Each row is where one point has got to under a steady rotation. How many ticks took it there?
The counts run from 0 to 94.
-2.048 0.407 0.268 -2.959 -2.419 2.895 -1.129 -1.237 -3.768 -1.345 0.095
 -0.248 0.325 -2.563 1.350 -2.653 1.224 0.372 -2.617 1.940 -1.287 -0.737
 -2.460 1.066 -0.743 -2.313 0.227 -2.437 1.104 -1.106 -1.214 -3.187
 0.087
30
-0.872 1.417 -1.526 -2.994 1.906 -1.604 -2.726 -2.070 0.995 -1.246
 -0.168 0.900 1.272 -2.797 0.369 -1.846 -1.672 0.352 -0.427 0.814 -2.580
 -2.665 -3.042 -0.287 -0.352 -2.665 -0.452 -3.802 -0.791 1.509 -0.752
 1.582 2.063
69
-0.281 0.623 -2.081 -3.062 2.293 -1.486 -3.347 -1.820 2.595 -0.552
 -0.030 0.869 0.365 -3.157 0.054 -1.483 -0.914 0.209 -0.097 1.454 -1.722
 -2.616 -3.253 0.549 -1.136 -2.690 0.324 -3.440 -0.516 1.276 -0.168
 1.307 1.771
67
-1.996 2.039 0.858 -3.454 -1.689 1.447 -1.443 0.437 -1.936 0.392 2.053
 0.510 0.373 -2.273 1.410 -2.318 1.077 -0.070 -2.509 2.896 -1.198 -1.844
 -1.496 0.071 -0.766 -0.336 -1.342 -3.509 1.079 0.412 -0.254 -2.922
 0.948
24
-1.441 -0.111 -0.438 -3.173 -2.248 3.225 -2.324 -0.299 -0.298 -0.143
 0.567 0.322 0.867 -2.781 1.554 -2.297 1.508 0.893 -2.334 2.938 -1.548
 -1.420 -3.102 1.014 -1.122 -1.524 0.864 -1.909 1.429 0.668 -0.361
 -3.596 -0.315
33
-1.939 0.397 -1.387 -2.401 -1.939 2.170 -0.683 -1.376 -2.664 -0.784
 -1.473 0.907 1.066 -4.648 -0.789 -2.077 -0.175 -0.993 -3.063 0.549
 -1.092 -2.089 0.928 -1.692 -0.100 -1.375 0.599 -2.393 -3.082 0.288
 -2.245 -1.451 0.782
94
-1.387 2.356 0.155 -3.952 0.098 0.021 -1.965 -0.605 0.069 0.877 1.895
 0.961 -1.051 -4.308 0.272 -1.224 0.950 -0.468 -2.401 2.584 -0.584
 -1.770 -0.597 0.301 -1.436 0.502 -0.950 -5.093 -0.354 -0.910 -0.034
 -1.536 0.853
12
-0.340 -0.281 -1.837 -2.391 1.942 -1.654 -2.905 -2.947 -0.296 -1.771
 -0.606 0.882 0.955 -2.650 -0.039 -2.346 -1.207 0.866 -0.072 0.113
 -2.499 -1.611 -3.479 0.400 -0.735 -4.132 0.444 -3.437 -0.932 -1.059
 -1.570 0.323 0.685
62
-0.931 1.632 -0.112 -3.268 0.710 -0.405 -1.285 -1.754 -2.014 -0.197
 0.671 0.545 -1.431 -4.877 0.082 -1.954 0.792 -0.482 -1.661 1.982 -0.702
 -0.711 0.786 0.260 -1.721 -1.520 -0.463 -4.387 -2.290 -2.883 -1.483
 -0.906 0.404
8
-1.777 1.081 -0.586 -4.054 0.181 -0.571 -2.178 -0.845 1.204 -1.113
 -0.217 0.790 0.965 -3.505 -0.651 -0.930 -1.750 -1.352 -1.979 2.059
 -0.817 -3.649 -1.829 -0.685 0.242 -1.535 0.026 -3.020 -1.681 2.613
 -0.282 0.598 2.839
79
-1.721 0.003 -0.231 -3.262 -0.515 0.486 -1.300 -1.819 -0.242 -1.324
 -1.744 0.172 0.219 -5.167 -0.780 -0.983 -0.657 -2.378 -2.915 2.365
 -0.698 -2.527 -0.042 -0.277 -0.136 -2.196 1.393 -1.967 -1.669 0.882
 -0.904 -1.279 2.194
86
-1.606 1.599 0.891 -4.241 -0.757 1.564 -1.896 -0.010 -1.182 -0.056 1.293
 0.167 -0.650 -3.527 0.996 -1.706 1.424 -0.878 -2.399 3.292 -0.241
 -1.268 -1.600 0.963 -1.220 -0.848 0.124 -3.594 1.204 -0.904 0.188
 -3.128 1.167
22
-1.601 -0.175 -0.879 -3.619 -0.743 1.528 -1.684 -0.655 0.549 -0.073
 -1.100 1.014 1.033 -4.934 -1.359 -1.043 -0.393 -2.220 -3.000 2.534
 -0.470 -2.531 0.126 -0.740 -0.311 -1.245 1.324 -2.436 -1.919 1.929
 -0.693 -1.152 1.619
88
-0.138 -0.577 -2.144 -2.517 0.959 -0.156 -3.321 -2.270 2.343 0.222
 -0.236 1.670 1.098 -3.386 0.594 -2.089 -0.063 2.423 0.326 0.964 -3.180
 -1.574 -3.428 0.542 -1.661 -2.469 0.710 -2.930 1.040 0.451 -1.176 0.181
 -0.415
56
-1.512 1.191 -1.005 -3.160 0.343 0.245 -1.882 -1.685 -0.795 -1.836
 -0.655 0.752 1.561 -3.670 -0.538 -1.371 -1.594 -1.970 -2.042 1.110
 -1.061 -3.855 -0.966 -1.207 0.530 -1.843 -0.384 -3.069 -2.033 2.080
 -1.394 0.483 2.749
81
-0.332 0.810 -0.426 -3.554 1.475 -1.023 -2.679 -1.796 1.610 -1.734
 -1.277 0.439 0.594 -4.222 -0.192 -0.652 -1.130 -1.769 -1.277 2.957
 -1.410 -2.970 -1.351 0.534 0.222 -2.620 1.380 -2.820 -1.462 0.988
 -0.452 -0.002 2.413
76
-1.497 0.678 0.438 -3.098 -1.822 2.062 -1.365 -0.955 -4.114 -1.334 0.862
 -0.090 1.138 -2.382 1.696 -2.549 0.929 0.383 -2.282 1.964 -1.819 -1.435
 -1.919 0.926 -0.378 -2.107 0.170 -2.259 1.808 -0.921 -0.949 -3.535
 0.331
29
-1.026 0.051 0.275 -2.742 -2.020 3.123 -1.909 -0.752 -2.701 -0.599 0.363
 -0.228 0.726 -2.968 1.436 -2.495 1.660 0.243 -2.403 2.746 -1.496 -1.239
 -2.371 1.401 -0.516 -1.978 0.466 -1.940 1.576 -0.680 -0.845 -3.813
 0.304
31
0.316 -1.287 -2.283 -1.910 0.826 0.062 -2.873 -2.313 1.522 -0.767 -1.204
 1.033 1.203 -3.137 0.780 -2.216 0.337 2.054 -0.086 1.153 -2.704 -0.692
 -3.660 0.961 -1.888 -3.173 1.174 -2.542 1.126 -0.273 -1.715 -0.618
 -0.574
54
0.028 -0.024 -1.877 -1.967 2.039 -1.601 -3.000 -2.785 1.311 -1.065
 -1.111 0.505 0.378 -3.565 0.338 -2.165 -0.396 0.413 0.066 1.442 -2.229
 -1.059 -2.879 0.906 -0.764 -4.288 0.827 -3.385 -0.303 -0.797 -1.249
 0.403 1.201
64
-0.258 -0.154 -0.530 -3.104 1.611 -1.362 -2.288 -2.238 0.108 -2.220
 -1.438 -0.011 0.281 -3.579 -0.903 -1.712 -1.570 -1.699 -1.311 1.709
 -1.409 -2.200 -1.078 0.330 0.215 -3.720 0.998 -3.037 -1.706 0.002
 -0.878 0.373 2.867
74
-2.631 2.253 0.055 -3.545 -2.407 1.818 -1.715 -0.265 -3.268 -0.833 1.653
 0.226 0.370 -1.425 1.766 -2.660 0.712 0.362 -2.186 1.939 -1.282 -2.126
 -2.139 -0.591 -0.927 -0.961 -1.437 -3.397 0.971 0.325 -0.344 -2.423
 1.119
26
-1.633 0.015 -0.505 -2.992 -0.538 0.796 -1.381 -1.719 -0.542 -1.409
 -1.992 -0.044 0.893 -4.682 -0.805 -1.053 -0.798 -2.438 -2.773 1.917
 -0.184 -2.496 -0.233 -0.234 0.347 -2.600 1.279 -2.284 -2.275 0.435
 -1.592 -0.711 1.963
85
-2.380 1.936 -1.641 -2.606 0.449 -0.164 -1.652 -1.160 -0.514 1.063 1.283
 1.718 0.017 -4.613 -0.157 -1.564 0.469 0.220 -1.418 -0.116 -1.527
 -1.606 0.161 -1.199 -1.975 0.289 -1.669 -4.989 -2.864 -1.213 -1.483
 0.606 0.899
4
-1.350 0.698 -0.746 -3.672 0.850 -0.879 -2.770 -1.330 1.613 -1.202
 -0.735 0.788 0.835 -4.117 -0.349 -0.641 -1.249 -1.357 -2.004 2.511
 -0.503 -3.860 -1.309 0.242 0.430 -1.950 0.146 -2.951 -1.377 1.904 0.136
 0.042 2.642
78
-0.497 0.615 -0.631 -2.983 1.754 -1.419 -2.257 -2.348 1.089 -2.325
 -1.618 -0.152 0.689 -3.958 -0.486 -1.356 -1.646 -2.021 -1.402 2.570
 -1.266 -2.159 -1.368 1.214 0.089 -3.572 0.977 -2.909 -1.402 0.459
 -0.777 0.148 2.812
75
-0.826 0.779 -1.651 -2.977 1.950 -1.470 -2.567 -1.877 2.016 -0.069
 -0.183 1.052 0.525 -3.107 -0.076 -1.732 -1.301 0.463 -0.225 1.359
 -2.379 -3.040 -3.209 0.052 -0.791 -2.278 -0.311 -3.199 -0.290 1.987
 -0.638 1.542 2.276
68
-0.341 -1.079 -1.869 -2.176 -1.201 2.780 -2.958 -1.410 0.672 0.369
 -0.850 1.087 1.284 -2.769 1.181 -2.512 1.089 1.830 -1.109 2.026 -2.279
 -0.847 -3.357 1.157 -1.538 -2.715 1.800 -1.719 1.973 0.057 -1.132
 -2.926 -1.219
43
-1.455 1.548 1.309 -3.833 -0.896 0.967 -1.309 -0.979 -3.121 -1.689 0.613
 -0.446 -1.309 -3.536 1.010 -2.278 1.474 -0.998 -2.550 1.837 -0.718
 -0.562 -0.733 1.065 -0.571 -2.198 -0.249 -3.924 -0.267 -2.160 -1.318
 -2.383 1.197
19
-2.057 2.343 -0.727 -2.613 0.528 -0.318 -1.199 -1.197 -1.925 0.429 1.323
 1.506 -0.375 -4.310 -0.033 -2.040 0.565 0.373 -1.193 -0.107 -1.589
 -1.205 0.406 -1.403 -1.743 0.366 -1.034 -5.454 -2.624 -1.121 -1.673
 -0.025 0.759
5
-0.208 -0.028 -2.017 -1.529 1.801 -1.036 -2.458 -3.147 -0.491 -1.789
 -0.627 0.716 1.397 -2.172 0.866 -2.699 -0.830 1.547 0.434 0.003 -3.153
 -1.469 -2.696 0.563 -1.252 -3.710 0.077 -3.167 -0.435 0.287 -1.749
 0.705 0.656
61
-1.221 1.070 0.927 -3.726 -1.527 1.322 -1.540 -0.182 -1.240 -0.380 1.007
 0.325 -1.304 -3.405 0.651 -2.385 1.182 -0.841 -2.237 3.639 -0.259
 -0.954 -1.053 1.510 -1.090 -1.574 -0.064 -3.703 0.388 -1.463 -0.158
 -3.051 0.656
21
-1.718 1.907 -0.480 -2.493 0.763 -0.791 -1.282 -1.974 -2.414 -0.371
 0.983 0.979 -0.505 -4.944 0.148 -2.180 0.273 -0.323 -1.190 0.024 -1.092
 -0.905 0.506 -0.632 -0.980 -0.567 -0.572 -5.339 -2.306 -2.212 -1.592
 0.334 1.267
6
-1.113 -0.731 -2.956 -1.399 0.330 1.247 -2.413 -2.341 -1.297 -1.128
 -0.330 1.006 2.068 -2.164 1.205 -3.394 0.161 2.478 -0.176 -0.609 -3.221
 -0.954 -3.570 0.146 -0.825 -2.995 0.433 -2.406 0.013 -0.641 -2.373
 -0.545 -0.636
50
-1.986 0.049 -1.158 -3.320 -0.952 1.991 -1.639 -0.544 0.506 0.648 -1.369
 1.427 1.051 -4.642 -0.675 -1.152 -0.384 -1.885 -3.057 2.572 -0.247
 -3.759 0.104 -1.189 0.057 -0.491 0.765 -2.540 -1.798 1.835 -1.177
 -1.382 1.821
89
-1.899 0.404 -0.912 -3.569 -2.775 3.262 -2.239 -0.254 -0.646 0.889 0.623
 1.377 1.379 -1.938 1.751 -2.256 0.899 1.877 -1.890 1.887 -2.062 -1.894
 -2.674 0.049 -1.273 -1.009 -0.194 -2.625 2.570 1.424 -0.083 -3.109
 -0.416
35
0.105 -1.559 -2.105 -1.336 0.156 0.058 -2.615 -2.602 1.076 -0.423 -1.260
 0.580 1.027 -3.214 0.518 -2.572 0.690 2.189 -0.013 0.661 -2.860 -0.397
 -3.047 1.119 -1.547 -3.337 1.058 -2.168 0.358 -0.425 -1.394 -1.176
 -1.130
53
-0.932 0.833 -1.524 -2.544 0.960 -0.052 -2.096 -2.167 1.706 1.270 -0.096
 1.885 -0.709 -5.711 -0.580 -1.741 1.031 -0.252 -1.256 1.500 -0.809
 -1.341 0.708 -0.183 -2.069 -0.357 0.466 -3.988 -2.657 -1.673 -1.673
 -0.100 0.129
0
-2.388 3.085 0.375 -3.811 -0.595 0.065 -1.231 -0.448 -2.787 0.041 2.158
 1.438 -0.457 -3.453 1.276 -2.283 0.092 -0.697 -2.023 1.159 -0.548
 -1.945 -0.688 -0.581 -1.054 0.017 -1.649 -4.846 -0.236 -0.948 -0.972
 -0.939 1.145
15
-1.883 2.879 -0.011 -3.488 -0.895 0.246 -0.776 -0.373 -3.102 -0.790
 2.242 0.824 -0.615 -3.533 1.127 -2.246 0.605 -0.385 -2.165 1.185 -1.226
 -1.711 -0.620 -0.699 -1.023 -0.649 -1.978 -4.910 -1.036 -1.158 -0.932
 -1.540 1.314
16
-1.165 -0.414 -2.631 -1.975 -0.861 2.161 -2.562 -1.454 0.938 0.791
 -0.144 1.539 1.603 -2.527 0.830 -2.091 0.628 3.177 -0.492 0.656 -3.146
 -1.743 -3.655 0.057 -1.426 -1.912 0.347 -2.407 2.044 1.590 -0.730
 -1.505 -1.145
46
-1.114 0.218 -3.167 -1.759 1.311 -0.490 -3.202 -1.940 1.001 0.134 0.071
 1.739 1.787 -2.264 0.820 -1.815 -0.662 1.990 0.369 -0.736 -2.753 -1.810
 -4.020 -0.005 -1.283 -1.926 0.224 -3.294 0.315 1.654 -1.409 0.812 0.272
58
-1.507 0.635 -0.478 -3.059 -0.216 0.113 -1.292 -2.027 -1.480 -2.221
 -1.731 0.062 0.894 -4.214 -0.674 -1.136 -1.401 -2.911 -2.301 0.897
 -0.382 -2.611 -0.093 -0.930 0.482 -3.199 0.575 -2.583 -2.145 0.720
 -1.643 -1.098 2.197
84
-2.007 0.521 -1.358 -2.320 -2.114 2.851 -1.082 -1.254 -3.052 -0.270
 0.415 1.006 2.379 -1.747 1.541 -2.749 0.550 1.917 -1.310 0.466 -2.831
 -1.392 -2.685 -0.021 -1.013 -1.998 -0.050 -2.050 1.545 0.458 -1.509
 -2.406 -0.613
38
-1.454 1.948 0.314 -3.681 0.358 -0.032 -2.323 -0.646 0.170 0.868 1.688
 0.794 -1.436 -4.962 0.327 -2.382 1.255 -0.848 -2.078 2.718 -0.300
 -0.912 -0.195 0.782 -1.834 -0.592 -0.936 -4.655 -0.841 -1.571 -0.459
 -1.361 0.636
11
-0.979 -0.331 -2.555 -1.650 -0.690 2.386 -2.441 -1.696 -0.157 0.075
 0.412 1.889 2.553 -1.610 1.282 -2.618 0.159 3.993 0.491 0.325 -3.173
 -1.785 -3.228 -0.286 -1.710 -2.101 0.042 -2.623 1.280 1.727 -1.295
 -0.733 -1.159
47
-0.833 2.318 0.420 -3.388 0.527 -0.417 -1.878 -0.942 -0.228 0.120 0.566
 0.509 -1.443 -4.760 0.218 -1.797 1.587 -0.912 -2.265 2.471 -0.543
 -0.673 0.114 0.671 -1.928 -0.629 0.021 -4.711 -1.117 -2.129 -0.991
 -1.704 0.324
10
-2.261 0.540 -0.305 -2.981 0.186 0.355 -1.552 -1.848 -1.689 -1.519
 -1.090 0.430 1.241 -3.477 -1.235 -1.262 -1.549 -2.687 -2.612 1.203
 -0.640 -3.431 -0.609 -0.726 0.388 -2.808 0.447 -2.619 -2.304 0.793
 -1.258 -0.061 2.433
83
-1.429 0.402 -0.651 -3.038 -2.273 3.296 -2.314 -0.293 -0.489 0.570 0.519
 0.624 1.068 -2.573 1.551 -2.699 1.413 1.213 -2.017 2.553 -1.629 -1.743
 -2.582 0.371 -1.279 -1.172 0.188 -1.600 1.959 1.427 -0.593 -3.446
 -0.324
34
